133 171
107 197
144 111
127 126
->
171 133
197 107
111 144
126 127

 96 158  96  78  78  93 128  92  79  85
 99 151  99  86  86  97 128  96  86  92
139 189 139  69  69 133  71 131  92  52
121 166 121  93  93 118 120 116 100  92
129 191 129  85  85 124 118 122  96  82
144 184 144  74  74 138  67 136  97  56
 80 178  80  53  53  75 134  73  54  64
->
 85  79  92 128  93  78  78  96 158  96
 92  86  96 128  97  86  86  99 151  99
 52  92 131  71 133  69  69 139 189 139
 92 100 116 120 118  93  93 121 166 121
 82  96 122 118 124  85  85 129 191 129
 56  97 136  67 138  74  74 144 184 144
 64  54  73 134  75  53  53  80 178  80

139  66
172 196
167 126
 97  53
115  82
 81 187
104  58
->
 66 139
196 172
126 167
 53  97
 82 115
187  81
 58 104

130 119 142 126 110 146 147 134 113 102
114 108 193 117 111 178 148 108 142 105
126 100 175 108 110 156 130  86 131 108
153 154 132 135 126 118 142 109 120 132
117 115 119 168 121 124 159  97 131 139
115 162 130 132 109 114 133 134 136 139
154 160 134 146 145 116 147 147 134 130
->
102 113 134 147 146 110 126 142 119 130
105 142 108 148 178 111 117 193 108 114
108 131  86 130 156 110 108 175 100 126
132 120 109 142 118 126 135 132 154 153
139 131  97 159 124 121 168 119 115 117
139 136 134 133 114 109 132 130 162 115
130 134 147 147 116 145 146 134 160 154

105  91 160 108  95 177 158 130 182  79  65 182 180 156  87
106 122 177 119  66 189 183 192  57  66 192 136 184 202 192
162 166 102 164 190 170  95 168  85 190 184  88 147 122 159
->
 87 156 180 182  65  79 182 130 158 177  95 108 160  91 105
192 202 184 136 192  66  57 192 183 189  66 119 177 122 106
159 122 147  88 184 190  85 168  95 170 190 164 102 166 162

 57  63  70  70 132 134 124  57 127 123  84  74  98  66
177 193 189 204  93 119  79 177  71 142  69 181  74 129
 72 103 167 194  63 170 112 192  99 177 141 147 201 193
->
 66  98  74  84 123 127  57 124 134 132  70  70  63  57
129  74 181  69 142  71 177  79 119  93 204 189 193 177
193 201 147 141 177  99 192 112 170  63 194 167 103  72

 56  61  69 115 151 101  73  50  72  63
 76  75  71  68 170 129 173  70  92  85
191 198 184 165 171 102 109 194 199 198
->
 63  72  50  73 101 151 115  69  61  56
 85  92  70 173 129 170  68  71  75  76
198 199 194 109 102 171 165 184 198 191
---
100 131 146  82 123 127 112  87  82 110 180  80 139  80  79  89
 93 160 165 205  95 108  86  94 179  93 185  93  98 164 181 126
->
 93 160 165 205  95 108  86  94 179  93 185  93  98 164 181 126
100 131 146  82 123 127 112  87  82 110 180  80 139  80  79  89

187 175  92 167
182 175  69 140
178 127  86 136
169 167  78  73
185 144  70  67
->
185 144  70  67
187 175  92 167
182 175  69 140
178 127  86 136
169 167  78  73

180  74 147 153 189 172 143 119 188 145  77  67
 96  79  86 180 187 194 114 168 173 169  76  75
 92 164  95 149  62  76 113 186  96  95 150 184
 72 168  65 172  60  75  76 172  79 103 166 183
 95 178  77 184  64 176 105 160  73  97 184 188
->
 95 178  77 184  64 176 105 160  73  97 184 188
180  74 147 153 189 172 143 119 188 145  77  67
 96  79  86 180 187 194 114 168 173 169  76  75
 92 164  95 149  62  76 113 186  96  95 150 184
 72 168  65 172  60  75  76 172  79 103 166 183

 73 136  92 134  71 139  80  70  89 137  77 133 138 140 134 135
106 140 151 142 111 147 140 119 146 133 127 120 147 144 117 138
203 147 137 145 202 149 165 198 146 140 179 117 149 150 113 144
->
203 147 137 145 202 149 165 198 146 140 179 117 149 150 113 144
 73 136  92 134  71 139  80  70  89 137  77 133 138 140 134 135
106 140 151 142 111 147 140 119 146 133 127 120 147 144 117 138

148 171 178  95 100  60 109 113  95 190  68
108 105 125 123 109 127 135 145 123 110 123
115 133 136 162 153 151 135  99 162 124 112
->
115 133 136 162 153 151 135  99 162 124 112
148 171 178  95 100  60 109 113  95 190  68
108 105 125 123 109 127 135 145 123 110 123

162 116 198 180  82
167 108 103 173 130
116 175 196 106  52
128  69 111  78 161
 97 158  59  73 170
144 159 130 170  99
125 160  83 118 142
162 178 175 183  60
 90 173 139  94 129
->
 90 173 139  94 129
162 116 198 180  82
167 108 103 173 130
116 175 196 106  52
128  69 111  78 161
 97 158  59  73 170
144 159 130 170  99
125 160  83 118 142
162 178 175 183  60

122 124 111 108
127 196 136 195
132 164 127 144
->
132 164 127 144
122 124 111 108
127 196 136 195

123 162  89 122 115 164 105 119 141  91
 70 132  99 127 124 164 105 119 152 147
123 162  85 133 114 164 105 119 141  91
141 106 152 120 140 141 137 102 141  91
123 162  99 124 124 145 105 170 141  90
->
123 162  99 124 124 145 105 170 141  90
123 162  89 122 115 164 105 119 141  91
 70 132  99 127 124 164 105 119 152 147
123 162  85 133 114 164 105 119 141  91
141 106 152 120 140 141 137 102 141  91
---
 91  70 120
116 137 153
156 112 160
 72  97  97
->
137 153
112 160

 79 115  70  82
 88 164 126 160
 72 128  78 142
 55 148  85 122
 95 155  89 152
->
164 126
128  78

112 113 125
 66 169 136
 76 197 176
151 177 111
->
169 136
197 176

148 172 153 173  79
112 163 116 100 116
203  51 124 181 140
185  77 137 177 124
->
163 116
 51 124

 89  88 106  96
162 166 144 151
166 170 153  83
194 205 156 103
 99 101 117 113
->
166 144
170 153

200 115 129
 79 169 152
125 147 170
112 112 121
110 156 145
->
169 152
147 170

 66 150 149 152
115 167  68 122
203  80  75  56
105 142  94 142
->
167  68
 80  75

 71  86 121 152 133
141 131 119  51 127
 92 121 109 156 152
->
131 119
121 109
